One vector is turned by the same rotation once a step. Each row is the vector after some number of steps, and that number follows the row.
The counts run from 0 to 104.
[-46  27  24  43  54  20   8 -23  11 -12  15  19  19   3 -35  17  13  -6
  21  26   7 -18  13   3  -2  -5  -6  -9  27   1  24 -47  58  29  24 -15
 -23 -31  26  -4  16] => 87
[-46 -10  33  -4   2  -2  -8 -13  34 -21  20 -12 -26  -4  40   9  22 -13
  32  27  42  15  -7 -22  -9   9  40  22  25 -48 -48   1   9 -45  10  37
  14 -12  34   9  10] => 90
[ -6  10 -15 -57 -40  17  -5 -14 -28 -34  18  24  -4 -18  16 -47 -25   3
 -22  19  -6 -21  21  10  26 -12 -26   7 -30   1   7 -17  -1  -6 -15   2
  18   3  19 -20 -63] => 43
[-11   2  18  21  -7  -8 -17 -24  30  27 -23 -31  23  11  21 -18  37 -43
  -6   1  51  66  16   5  23   0  55  24  21 -35 -37  30 -11   4  -1 -24
  -8 -19  -5   8  17] => 72
[ 17 -25 -21  25 -34 -13  15  33  37   4 -37 -39 -27 -14  -6  55  -6  -5
   0  -7  27  -8 -19 -33  14  20  -4  -9   0 -23 -60  26 -34 -38 -16 -24
  -6  11  -7  16 -29] => 18
[  7  36   6 -27 -15  -1  16  48   5   2 -35 -27  14 -11  31  -7 -35  16
   1  28  48 -18  -5 -16  17 -17  -7  25  -5  12 -41   7 -44  -3  36  -8
  45  -3  32   4 -54] => 82
[ -8   2  28  -8  55  10 -12 -28 -33 -10  31  29  -9  37   9 -29  51   6
  27  -1   0   4  -6 -30 -16  -7  32  16  14 -26  28 -11  35  17  49  40
 -17 -11  14  -2  44] => 69
[ 11 -32  -6   9 -23 -11   8 -46 -25  23  -5 -13   0 -10  21 -21  34 -42
 -15 -29   1  53  20  50  20 -24  28  -5 -11   5  25  59 -28  -7 -22 -13
  -2   6 -38  -4  29] => 54
[ 16 -11  43  37  -8  -7 -17  25  27  27 -13 -35  19  19 -22  20  26 -13
  24 -14  -7  30 -11  15 -29 -33  19 -12 -11  23 -28  22 -20 -41   4  33
   9  15 -28  10  68] => 93
[-65  15  26  11  22  10  -2 -24  33 -24  12  11 -22  -1  15  16   8 -16
  24  31  44  -5   5 -31  12  25  19  21  29 -61 -34 -25  34 -10  13   5
 -11 -23  38   9  -3] => 89
[ -6   7  49  27 -25  -3 -42  -4   5  -8  17  11  14  46 -34   7  35 -13
  -2 -21 -40  35   6  12 -39  -8  11 -10 -12  12   6 -30  30   4 -29  24
 -28 -12   0  22  43] => 31
[-22 -11  39  29 -33  12 -40 -26  15 -17  10   4  17  28 -39  -5  29 -25
 -11 -13 -21  39  22  16 -18   4  -4 -11   5  -9 -12 -26  54  12 -42 -12
 -42 -14  -7   4  30] => 32
[-20   4 -13 -52 -28  11  18 -25 -38 -31  24  19 -24 -36  41 -26 -26   0
 -23  10 -17 -24  10  37  11 -29 -21   4 -43  11  18  -1 -27  -5  -2  24
  33  -3  33 -12 -47] => 44
[-35 -28  17  20 -42  25 -42 -40  25 -16   5  -4   6  -4 -25 -13  20 -48
  -9   1  -6  43  26   9   3   6  -3  -6  10 -25 -13 -11  45  -9 -51 -19
 -38 -18 -16  -5   1] => 33
[-46  49  52  35  18 -18  31 -13   2  13  -3  -1   3  19  21  26  28  -8
   2  11  28   4   9   3   1   4  40   5   7 -11 -32 -24 -12   6  26   7
   6 -34  67  34   2] => 8
[ 15  -4   0  -7 -34  28   3  34 -31 -10 -13   0  26  -3 -53  15 -19  22
   9  -2 -43 -51   3  11   0 -39 -60 -42 -58  39  15 -31  11  12  13   0
  -1  15  13   3 -11] => 22
[ -3  46  30 -37  16   9   9  43  -4  12 -30  -9  33 -13  19  -8 -45  25
   6  20  27 -24 -10  -1  -1 -38 -17  21 -18  37 -30   6 -45 -14  37  27
  57   5  27  -5 -26] => 83
[-21  12 -10 -22  43  35   5  23   4 -17  -3  11  12 -27 -17 -14 -41  25
  32  35   4 -56  -1 -25   8 -12 -54 -10   1  14  26 -27  27  -5  41   9
  12   0  13 -26 -16] => 4
[-35  30  30  21  30 -10  52 -25 -19 -10   9  11 -11   4  26  22  49  -2
  18  12  15 -28   1   7   0 -24  23 -29 -14 -24 -10 -23   0  10  45   2
   6 -32  78  21  -1] => 7
[ -8 -35  17 -39 -29  10 -46 -39 -14 -28  30   7  -1   6  25 -70  36 -30
   0  -6  -5  48  12   8  -1 -26  32  16  -6 -36  -2  13   8 -26  -5  43
   4   1 -10  -9  18] => 52
[  2  24 -21 -13 -14   3  29  32  11   2 -38 -33  11   1   9   4 -15   2
  -3  34  47 -22  -5 -27  50  -3   2  -2  -9 -16 -45  -2 -35  25  35 -29
  17  -9  37   7 -65] => 81
[-13  71  14  -4  18 -20  26 -21  -7  18 -30  -2  25 -14  32 -23 -34   9
 -43  12  27  -7  22  31  24 -12  -2  20  10  41  27  -2 -23  47   4 -31
  22  -7  29   5 -34] => 64
[-16 -57 -41  15 -17  29  -4   2  39 -34 -20 -19  -2 -40 -47  10 -17 -34
  27  10   7 -34  -7 -23  20  10 -34 -21  -6 -17 -10   0  30 -18 -14 -44
 -31   6 -21 -28 -26] => 97
[  6 -32  16 -19 -38  11 -14 -55 -31   8  22   0   1  -5  31 -63  39 -42
  -9 -21 -10  41  13  33   7 -39  35   8 -18 -14   9  48  -9 -17 -17  25
  -4   9 -21  -9  40] => 53
[-58  30  -3  -8   3  -3  29 -23  19 -31   8  16 -31 -31  35  38 -37  -3
 -24  24  24 -28   4  15   3  29  -4   6   5 -20 -23 -30  -1 -22 -18   3
   9 -26  55  12 -47] => 26
[ 20  16   7  21 -23 -22  40  29 -17  11 -27  -8  -8   3  -5  48  -9  25
   0  -4 -10 -44 -23   8  11 -26   0 -25 -42  17 -24  -1 -52   1  26   2
  21   3  42  39 -21] => 101
[-26  27  41 -10   5 -18   2  17  15 -25  18  33 -29  -2  38  33 -15  35
   6  -2  -5  -4 -28  -1 -38  11  15  18  -6   9 -10 -13 -10 -51  -9  55
  29  -1  35  39  12] => 28
[-39  15   7  13  -9  21  30 -14 -14 -30   2  29   5 -24 -33  25   0  -6
 -23  25 -22 -40  21  36  28 -16 -50 -27 -27   9  11 -54  19  17   0 -29
 -10 -25  52  -4 -33] => 24
[ -1 -46 -30 -24 -33  11  37  23  -2 -12  -6  -9 -36 -45   5  28  -4   2
  28  20   0 -55 -20 -26  24 -11 -19 -22 -34 -32 -29  17 -28 -36  26   1
  18  20  13  -2 -44] => 99
[ 17 -26 -18  33  -3 -24  17 -41  -8  34 -16 -24  -5 -18  17  -8  14 -30
 -30 -29   3  43   5  38  13  -3  20   1   7   1  32  56 -27  -5 -29 -33
 -19   8 -48   2  46] => 55
[ 10  10 -31 -45 -55  27 -16   5 -22 -34  -2   8   4  -5 -11 -31 -27   7
 -34  18 -14 -20  23 -13  25   5 -38   5 -27   2  -7 -30   9  30 -25 -23
   8  -5  25 -15 -81] => 42
